Some points:
[-68  17  20  -3  21 -20  23  21  24  28 -37  19  32  -8 -42  -2 -10 -20 -28 -21 -12  46   2  23 -42 -62  23 -76   2  28  29   4  -7  37   2   8   8  -7]
[ 34 -19 -34 -37 -24 -14 -16  12  19  18   7  -9 -26   6  -5 -13  -7 -33  20 -52  -9   6  27  20  -6 -24  18  21  -9 -28  57 -27 -19  -8  40 -18 -25  -7]
[  12   11    3   18 -108   15  -16   26  -17    4    3   40   -6   34    3   -7    2    1  -15   -4    9    6    4   -7  -30   13    0   32    3   16  -38    0   12    9  -19   -2   21   17]
[ 29 -24 -16  48  24  -2 -17   8  16 -18  12  -4  45 -15  -3 -19  12  14 -52  -9  25  69  -4 -29 -12   3 -44   7  -4 -42 -10  19 -13 -21  15 -12  17  -5]
[ 13  -5 -56   1  12  13  60 -10  17  13  43  12 -33 -35  26 -45 -39 -11  38  21 -13 -45  18 -28 -10  11  28  -5 -38 -25  21 -16 -58  -9  23 -20  14 -29]
[ -8  -5  42 -16  -7 -19 103  34   6 -13  23 -23   7   6 -18  25   1  -5  17  33  -9 -25  19 -13  23   5   5  20 -33  -7   9 -17   3 -34  16 -11  -1  -9]
[ 59 -11 -26 -10  22  17   1   8  43  52  17  -1   0  61   7   8 -23   6  -8  -6   2 -24  24  23 -21 -12  -1  42   9 -35   5 -18 -25  43  17 -25   1   2]
[  0   6   4 -12  23  14 -17  12  -4   2  34  47 -10  -1  -8 -43 -13   8 -14   6 -11  63  12 -15   6   8  50  10   3   0 -46  16  44   5  -6  20  39  12]
[ -9  33 -59  25  21  33 -36  -9  -7 -10  37 -20 -31 -16   9   3   8 -55  17 -32  45 -23   6  -6  44 -23  -6  -4  21  -6  42 -30  55 -54  24   1 -19 -30]
[-62  17 -18  24 -46   1 -22  18 -30  -3  13  22   2  10  -2  -2 -12   8   4  19  10  -5 -11  -3 -18  14 -10 -12   3  -3 -34  10  11  13 -14   0  29 -10]
[ 30 -23   4 -35  28  -2 -22   1  49  24  48  -2  27  45  -1  21  10 -12  34  13 -28 -50 -19  -9 -14  20  28  35   9  -2   7 -11 -14   3  31 -18  -7   6]
[ 35 -38  35 -27 -26  -7 -52 -25  30  -8   0 -29  15  15  24   8  -3  -6  11  13   3 -16 -29 -49  13  14  28 -53  42 -11 -28  31  23  26  -1   7   4 -16]
[ 28  45 -41 -18  23 -23   2 -18   0  37 -39  19 -15  16  -9 -23  -7 -24 -12  -8  -9   6  20 -37 -12  -9  13  77 -29 -39 -35 -33  -4  -7  -9 -31  -8   1]
[ 37  14 -32  10  -5   3   2 -12  25 -31  -1  -4 -16  -5 -11  55   9   8 -18  10  17  16  -5 -14  14   2  -2 -27   9  67 -16  22  44 -24 -20   4   7  55]
[ 51 -27 -16 -22  19 -21  50  -8  30 -30  29   8   3  20 -14  -2 -12  11   0  12 -27  30  30  13 -32 -14  19 -48  -6  65  27  23  21  26   1   2   9  51]
[-32  42 -31  15  26 -18   5  16 -16  21  23  18   2  40  -7 -18  -5   7  -5   8   9   0  33 -12   3 -23   5  43  -9 -11 -15 -48  -2   0 -11  -3   1 -26]
[-12  55  26   6  11 -12  30  43  -6   8   3  46  18 -23  12 -51 -21 -16  19  13   2  36   0  -1 -22  13 -29 -12 -33 -13 -19  31 -10   4 -38  60  39  -8]
[-41 -12 -14  24 -25  -4 -20  20 -20 -11   8 -19 -12 -27 -16 -22 -17 -13  28 -21 -24  24  22  14  28 -34  10  -2 -21  -4  64 -19 -30 -26  37  -3 -19  -7]
[ 41 -10  39  -1  15 -21  -3  43   4   1  26   6   1  -3   5  70   4  -5  -6  -5  -6 -38 -51  14   2  44  35   4 -27 -14   9  44  -1 -39  42 -19 -44 -15]
[ 34 -67   6 -23 -14  -3  33  14  -4  14 -13   7  16  -9  -5 -16 -12 -43  15 -12  -3   0 -34 -27 -35  34 -43  20 -33  13 -29   3 -15 -34   9 -11  11 -15]
[-72  63   7  44  -8  24  76  14  19  26   7  10  -4  68  18 -16  25  40  -1 -16  26 -49  -5   6 -12   9  12  -4  18 -22 -43 -30  18  -3  20   3 -16   6]
[-40  33  26 -39 -78  -3 -37 -52  -7  35  52   6  -6  23  -3  16 -10 -17 -12  16  -6 -32  23 -24 -11  25 -10  34 -15  -1 -28 -16   5   3  23 -26   2  14]
[ 52 -34   8  38  -1  13 -42 -28  18  13   5  18 -30  30  24 -43 -12  -7 -12 -55   8  19  46  26 -28 -32  13  -7  26  22  30 -12  11  40  15   3 -20  16]
[  21   13   12   27   -6   39  -21 -127    1    4  -29   -2   36  -12  -21  -18   13   20   58    8   31  -25  -26   16   25   48    1   -2   -1    7   -5   19  -20    3   13  -48    0  -25]
[  5 -15 -18   7  57  -2 -34  -2  13  12  53 -24 -32  15  13  25   3 -20   0  -4  43 -39  -2  -6  30  -9   2 -17  11  12  10 -17  54 -33   9 -17  -9  -7]
[-30 -14 -35 -16  10   0 -29  20  -6 -18 -64 -30  23 -48 -31 -14  14  -3  19 -27  -3   2 -19  -4  13  30 -20 -16 -10 -62  53  29 -32 -13  29   6  18  12]
[-44 -34   6  -9  11 -27  12  23  14  36  77 -28 -30  22  29  29  30 -27  17 -26 -17 -15 -22   2  15  53  23  43 -30   6 -10  14  26   6  -7 -24   7  19]
[ 26 -27  15   0 -22 -64  41   0  40  41  -5  31   7  -2  16   1   3 -30  37  22   9  -2 -26 -14  -7   7 -29  38  25 -21 -21   6  17  -9   7  19 -22   7]
[ 18   7  13 -20  35 -28 -30  20   8   3  28  38   0  -2   5 -64 -31  14  34  -5 -22  31 -18  -1 -44  21   5   1 -18  -2 -13 -16  35  13 -43   0  56 -13]
[  5  14  -3   4  50  34 -51 -20  31 -22  30  62 -51 -18 -36 -16 -11 -26  -5 -14 -31  28 -37 -10 -12  -4 -18  19 -37 -10  47  32 -19 -34 -24  -5  20  17]
[-53  -7  11 -31  -4   1 -11 -33   2  27  19 -20 -10  22 -34   3  11  21  18  32   5 -30  13   8   3   1  22  17 -27  -6  -6  19  20  38 -16 -24  22 -36]
[-16  -8   5  10  16   2  11  17 -21  -1  -2   0 -21  -1  25  15  -3 -31  -1 -64  47  -1  -5 -25 -43  -6  -1   2  13  -7  39  58  17  -3 -19 -16 -26  16]
[ -6 -27 -20   0  41  18 -69 -24  -8  31  14  10 -22  -5 -13   1 -20 -13  -5 -45 -36  11  -3  11 -34   1  14  21 -39  15  27 -12 -19 -44   3   7 -13  44]
[-31 -24  11  -3   1 -12  15 -24 -32 -11   2  -2  26  -8 -13  -4   5   0  15  34 -19 -18   5 -13  19  10   8  -4 -24 -19 -12   4 -13 -10  16   8  14  -8]
[-15   9   9   7  29   5  -8  24   8 -20   3 -26  13 -30  25  28  36 -27 -16  13  14 -50   8   2 -24 -20  15  37  22 -23  -8 -19  21  -4 -15 -29  -1  -7]
[ -6  10 -19 -95  50 -13  10 -72 -13  -8 -37   9  18 -13  -1   4   4 -13   3 -10  -3 -14   8  21  -3   5  -7   5  -9 -62  12  -2 -59  28  36  11 -24 -29]
[-24 -30   2 -58  20 -32 -23  12  46 -33 -59  24 -35 -37   1 -24  -3  20 -20 -20 -12  66  10  17  15 -33 -28  -1   9  15  27   3 -21  -1 -14  17 -42  15]
[-32 -11 -32  10  26  11 -18  25 -23   7  14 -10  34   7  13  12 -57 -20  -7 -31  -9 -20 -56   0 -22  37  28 -14  11 -28 -39  44 -14  51 -28  -8 -14  32]
[-30  15 -14   1  30 -29  19  32  -7 -27 -25 -33   0 -27  16  38 -23  20 -12  10  -6  16 -31  11  16   3  -9   5   9  37   2  11 -11   0  -7 -10 -20  45]
[ -6 -24   7  17   6 -17  15   9  -6   0  -5  -6 -35  28  12  44  14  23 -36  -4  19   1  28 -13  10 -27  12  29   2  56 -22 -14  16 -21 -15 -14 -29  53]
[ -7  59  -7  79 -25  17  23  35 -28  21   3  -2   9 -19  10 -24  -2 -33  14 -46  23   8   6  11   7 -14   2   4  20 -16  32  -5   0   2  13  -4   4 -38]
[ 22  20 -38   9 -90  39   8   6 -17  26  43  15   3 -12  17  -2  39  10 -18  59  10  32 -38  -5  -6  -8  17 -44  -6  38  -3  27  24 -36 -62   0 -11  44]
[-13 -47  30 -30  21 -18 -18  41  15  -8 -43   0   8   3  42  27  37  24 -44  -5  41 -17  35  -6   0 -15   3  30  46  16 -32 -18   4  16 -25   1 -18  -8]
[ 17  18   6 -23 -32 -22 -38  22  30 -21 -15  15  27   2  -7  41  -4  40 -15  12  -1  -1 -20  14 -17  50   6 -36  12  38 -14  33 -23  19   1  -8  11  38]
[  35    5   27   35  -51   -2   39 -107  -11    8  -53  -12   19  -31  -15   18  -20   43  -34    3    0    0  -22   27  -11    1    7   20  -18  -25  -13    4   -9  -37    7   39   -3  -33]
[-93  16 -21  29  35  11 -25  20 -53  -8  -3  10 -24   2  13  -2   3 -19   8 -13  19   7   0  -7  20 -19   1  -5   9   7  19  -2   5 -22   6   9 -12  -5]
[ 24  41  37  52  11  23 -52  30  -1 -35  -7 -80 -17   3 -22   3  28  -9 -19  60 -16 -64  -8  29  29 -48  16  -3 -29  26   4   0 -38 -26  45 -40 -32  25]
[-65 -42  13 -50 -73 -26 -27 -20 -12 -16  43   4  -7  -4  -1  -1   8   7  14  34  19 -10 -12 -14  -4   0 -15 -13  -9   2 -23   0  42 -43 -16  10  31 -12]
[-21  26  -9  32  38  30 -26  10  -3  -2 -21  22  -6  -9  -7 -24  12 -32  10  -7 -30  17 -17 -14 -12  26 -28   7 -42 -14 -13 -20 -20 -30 -27  24  38  46]
[ 10   9  13  28 -27  14   7  50 -19  -7 -55 -25  23  -3 -18  15 -21  32  15   6  -9   5  22  29  31 -16  10  -3 -13  -9  30 -11 -60  29  41   2  -8  -9]
[ 55 -46  15 -20   0   8  21  38  14  -4 -27 -19   2   3   6  -7  13   2   3   1  26  -7  12  25  26  -4  -2 -18   5 -12   7 -19   3  -5  20   9 -10 -31]
[-15  17  -8  25 -39  15  -2 -16  -7 -17 -36 -23  10  -1 -44 -12 -23   6 -46  76 -37  -4  -1   8   2  53 -12   1   2  19  27 -13   2  21 -23  57 -11 -12]
[ 36  41   3 -35  21  30  25  15  37  15 -15 -24 -14 -12  26  15  15   1  -8 -21  42 -13   2   0  34   2   2   2  20 -26  16 -28  17   4  21 -12 -33 -34]
[-42   5  -5  26 -16  68 -62  -1   1  -1 -30  11  39  -8  19  26 -31  30   4  45 -26  -3 -13  -6   8  -1 -21  -8  -7  42 -25   3   8  16   6  -1  -2  -7]
[ -8  -2  39 -84  61 -30  19 -27   6  -6  52 -51  22   4  16  -6  -1  16   9  53  43 -52  23  18  50  -9 -16 -66  -4  25  11 -24  43   3  14  17  16 -63]
[-34  -6  20   5   8  -4  54  45 -48  27  16   9 -16   0  10  23  -5  -2 -18   1 -17   2  18  25 -39  43  -5   0  27 -16 -19  30  18  23  41 -69 -36  51]
[ 18  12   7  71  -7   3  25   2 -30   4  10  25  23  14  27  13  -1   1 -44 -61 -10  10  19  10   0  14  17  22  29  23  32 -22   1  30 -11 -33 -21  39]
[  8  13 -31  61   5  13  19  20   3 -33 -26 -14   6 -31 -20   1  -4  -6  14   3 -10  13 -12   6  19   3  -7 -34  -5  26  19  21  -9 -13  20  19  13  -3]
[-32   7   8  43 -21 -16  29  25 -31  -8  12   1 -17  -4  17 -21 -11 -17  10 -38  16  14  22  16  -6 -17  13 -15  20   5  49  17  13  27  24  -1 -22  -4]
[ 23  29 -13  34  -3  17 -47  -7  -9  16  37   5 -13   7   6 -15  27  -7  46 -15 -20  28  61 -39 -28  11 -21 -24  14 -21 -49 -12  33 -18 -72  28 -33 -56]
[ -7  21  15  25 -58  16 -64 -36   4 -11  13 -10  24 -22 -13  40  -7  17  16  33  -4 -22 -27  -9  19  23 -17 -18  -8  10  -4  31 -15 -10  12  11  31  22]
[-20  47 -17 -68  16  24  41 -19 -11 -17  -8 -53   7 -23  -5 -27  23  22   3 -67   6  -9 -20 -20   8 -27 -20  44   1  -6   5   7 -18  15  63  17 -36 -46]
[ 19  -6 -12  -8 -52 -19  47  -2 -13 -30  -4  30   2  38  -6 -25   1  12 -18   2 -42  -9  -8  -3  40 -41 -33 -18  21   2 -23  -6   5 -11 -64   4  44 -44]
These points spread out most along one direction. Take the direction at right angles to it along which they spread out most. Then take the direction at right angles to both along which they spread out most. Go by this last direction. For each point below, how far along it does it lie, from 0 to 99? 50 is the average, and the first point above lies past it. One standard deviation of the points above along it is 16.
[ 36 -31  14   7  12 -24  17  43 -22  18  20  -9 -28 -53 -45  14  19  48 -10  24  -4 -58 -27 -32  44 -17 -27 -27  46  24  10  -5  19  -3  -4  16  16   1] 55
[-29  31  53 -56  15   2  42 -54 -26  32  -3 -35 -27  63  36  19   5 -18  10  38 -12  16  -5 -27  -3   6  21   9  53  -2  16 -22 -40 -42   4 -31  53 -29] 47
[ 49 -15 -43   2  35 -27 -30 -25   8  -5  -3 -12  -9 -14 -12  25   0  -7  -5   1 -12  11   6   1   3  -3  14 -17 -17  40  25  44  -7  -2  24 -14  -6  63] 57
[  2 -28 -13 -35  -1 -10 -25 -18  32 -19 -61   4  65 -36   3  12  13  12 -29  21 -13 -19  28  46   7   2   3 -10  49  12 -39  37  -7   5 -24  24  29 -12] 73
[-42 -22  -3 -78  49 -40 -10  59  -4 -20 -36 -15  27  -6 -22  20 -10  44   6  27 -20  -2  -7  27   6  31  -3 -52 -18  14   6   5 -41  11  16  -2   6  -3] 74
[ 61 -39 -20   3  -6  -9 -10  22  21  11  10  -7  -4  29  19 -68 -20   4  15 -12  25  20  17  30  -6 -42   4 -13  14 -23   9 -37  26  28  -1  10  10 -45] 39
[ 39 -27  53   7 -85  33  -8 -81  38  -2 -20  -8  -1  -3  10  24  12  21 -33  23  17 -10   6 -34  30  -8  -1  11 -18 -11  -4 -30   4  -4 -10   2 -16   1] 65
[  2 -19 -17  34  16  14  -8  10 -20   6  23  25 -10  18 -18   5  18 -20  -3   9  49  46  -4   8 -64   5  30  10  53  12 -37 -47 -16  78 -11  12   0  12] 28
[-12  11 -32 -26  36  25  -8 -13 -30 -19 -14  17 -20  14  21  29  -5   8 -39  -7   8  29  -6  -6  -5 -25  10  28  18  57 -13   0  48  -2 -40   3 -28  82] 32
[-29 -16 -24 -32  58  10 -36 -89 -31  -4 -48  10  30  -3   8 -16  11  20 -18   1  16   5  -1  32  20  -9 -37 -10  28 -38 -40 -11 -34  35  -6  28  -6 -33] 75
[ 58  -6  29  49 -10  26  48  23  13   1  -4 -19  -2 -12 -17  27 -21 -15  21  10   0 -19  -5  13  33   8  -3  -8 -23  -1   8   6 -36  16  37  -7  13 -36] 66
[ 31  42 -26  76  -7  41 -20 -22 -22 -38 -31   1  -4   3  16   1  23  53  26  25 -62  31  28   7 -25 -14 -36 -31 -16 -31 -14  14   7  25 -26  39  35 -29] 71
[  2   4  33  -2  13  -9  25  42  10 -13 -23  18 -34   2 -30 -46   5   1 -10 -27  20  28  24 -20   7 -20 -10  52   7 -23 -24   0 -17 -50 -64  39  -5   4] 40
[ -8 -20 -16   8  18 -39   5  29 -25  -2 -48  19   5  16  -1 -26  35  17   3  23 -18  26   2 -25  14 -20  -7  16 -49   4  27 -28   2   2 -19  27   4 -32] 57
[  29    4   66  -28 -126  -31   58  -69   20  -15   13  -17   -5  -10   26   14   15  -39    7  -32   17  -26  -41    6  -11   39    0   -1   11  -35  -46    0   -5   19  -21   -7    3   17] 50
[ 11 -13  47 -28   4  -9  50  21 -10 -15  24  32   6 -25 -38 -33 -28  -9  41 -27 -42  40   4  13  -6 -39 -14 -40 -17  13  44  -3  22  14 -15   5  10  50] 51
